Bukul: [ 53.7  -0.3 -41.7   2.0  16.6 -28.1 -41.2  -3.0 -31.3 -11.9]
Gub: [-24.6  21.5 -30.9  34.5 -17.7 -30.3 -59.9  -2.1 -44.0 -91.1]
rar: [ 53.7 -27.4 -41.7   2.0  16.6 -28.1 -41.2  -3.0 -31.3 -11.9]
mag: [ 41.1  31.8  30.3  23.0   8.6 -17.1  11.8  47.5  23.2   9.9]
tis: [-44.3  27.3  44.3  46.1 -40.1 -40.9   1.9  39.1  14.9 -26.8]
suzom: [-22.3  41.5  42.4 -20.1  -0.3  39.8  47.2  -4.4  14.4   2.1]
Zedo: [-45.8  20.4 -50.5  25.8  39.1 -50.1 -72.3   5.0 -38.3 -54.7]
Sovon: [  9.0  -9.3  31.9 -28.7  45.1  28.7  30.9 -20.4 -28.4  12.9]
galo: [-48.7   6.9 -63.1 -38.8  35.1  -8.8 -11.3 -34.1   9.5  48.1]
Letuz: [  6.0 -51.1  17.2  38.1  20.7 -51.4  -9.3  -2.6 -46.0  17.3]
size: [41.1]  1
size: [ 53.7  -0.3 -41.7   2.0  16.6]  5
size: [ 41.1  31.8  30.3  23.0   8.6 -17.1]  6

fusu: [ 4.3 -9.3 -9.0  5.2 16.8 -4.6 -8.7]
Zuk: [-54.5  -9.2 -12.8 -56.5  37.1 -48.5 -10.9]
nured: [ 93.3  -9.4  -3.3  96.1 -16.4  84.8  -5.5]
sipe: [-80.6  -8.9 -14.2 -85.3  43.9 -56.1 -11.9]
Menum: [-80.3  -9.3 -14.3 -84.7  45.4 -58.1 -12.3]
kekal: [47.4 -9.1 -6.1 48.5 -1.0 45.7 -6.9]
lebi: [50.1 -9.4 -6.3 52.8 -0.1 35.8 -6.3]
tet: [ 80.5  -9.6  -4.3  82.2 -12.0  80.0  -5.9]
size: [ 93.3  -9.4  -3.3  96.1 -16.4  84.8  -5.5]  7
size: [80.5 -9.6 -4.3]  3
size: [47.4 -9.1 -6.1 48.5 -1.0 45.7 -6.9]  7
size: [-54.5  -9.2 -12.8 -56.5  37.1]  5
size: [50.1 -9.4 -6.3 52.8 -0.1 35.8]  6
size: [47.4 -9.1 -6.1 48.5 -1.0]  5

kuno: [-12.8  -3.7  11.1 -69.1 -31.3   0.9  16.5   2.1 -15.1   2.2  20.3  -0.4
  -3.2  25.6  -5.9  -7.5   5.0]
bifum: [-12.8  -3.7  11.1 -69.1 -31.3   0.9  16.5   2.1 -15.1   2.2  20.3  -0.4
  -3.2  25.6  -5.9  27.1   2.4]
Zamo: [-12.8  -3.7  11.1 -72.9 -31.3   0.9  16.5   2.1 -15.1   2.2  20.3  -0.4
  -3.2  25.6  -5.9  27.1   2.4]
size: [-12.8  -3.7  11.1 -69.1 -31.3   0.9  16.5   2.1 -15.1]  9
size: [-12.8  -3.7  11.1 -69.1 -31.3   0.9  16.5   2.1 -15.1   2.2  20.3  -0.4
  -3.2  25.6  -5.9  27.1   2.4]  17
size: [-12.8  -3.7  11.1]  3
size: [-12.8  -3.7]  2
size: [-12.8  -3.7  11.1 -72.9 -31.3   0.9  16.5   2.1 -15.1   2.2  20.3]  11

Palug: [-13.6 -16.0 -41.6 -18.4  26.9 -26.2  23.5  -6.9  39.1 -13.5  16.3 -34.3
 -23.7  68.5 -55.9 -17.9  48.0 -41.3 -22.1  -8.4  39.5  17.1  26.2  -6.8
  -3.4 -50.0  43.1  23.4 -18.5  16.7  46.4  36.6 -16.9  32.1 -30.2   2.6
 -25.4  -3.1 -73.7]
Lalu: [-44.1 -41.3  -0.4 -34.3  33.0 -33.3 -10.0  32.1  -9.7  31.9   4.5 -27.7
 -32.1   9.1 -67.3 -15.4  26.2 -63.9 -48.1  -5.8  42.1  26.5  -6.5   3.6
 -44.3 -32.8  -2.9   2.0 -48.4  -0.1  73.9  34.3 -43.7  -2.5 -15.4  -0.4
 -24.1 -39.1 -26.7]
let: [-50.2 -26.9  15.7 -38.7  33.4 -23.7  -8.8  14.4 -14.6  35.2   2.2 -13.9
 -37.2 -19.2 -63.8 -21.4  27.2 -54.5 -52.3  -2.1  41.2  22.4 -29.1   6.3
 -43.2  -7.7 -21.3  -7.9 -34.4 -19.2  64.0  12.1 -56.4   5.9  -6.7  -9.6
 -15.5 -53.3  10.0]
Tedog: [-45.1 -12.1  17.9 -39.7  35.8 -16.5  -2.3  -3.6 -11.6  25.1  -2.8  -6.2
 -40.3 -27.6 -61.0 -24.5  32.4 -46.2 -49.4   2.2  41.3  18.8 -41.9   4.3
 -36.1   5.3 -25.9 -13.3 -20.0 -31.1  49.4  -5.0 -58.3  19.3  -0.9 -16.9
  -8.1 -51.8  30.0]
size: [-50.2 -26.9  15.7 -38.7  33.4 -23.7  -8.8  14.4 -14.6  35.2   2.2 -13.9
 -37.2 -19.2 -63.8 -21.4  27.2 -54.5 -52.3  -2.1  41.2  22.4 -29.1   6.3
 -43.2  -7.7]  26
size: [-45.1 -12.1  17.9 -39.7  35.8 -16.5  -2.3  -3.6 -11.6  25.1  -2.8  -6.2
 -40.3 -27.6 -61.0 -24.5  32.4]  17

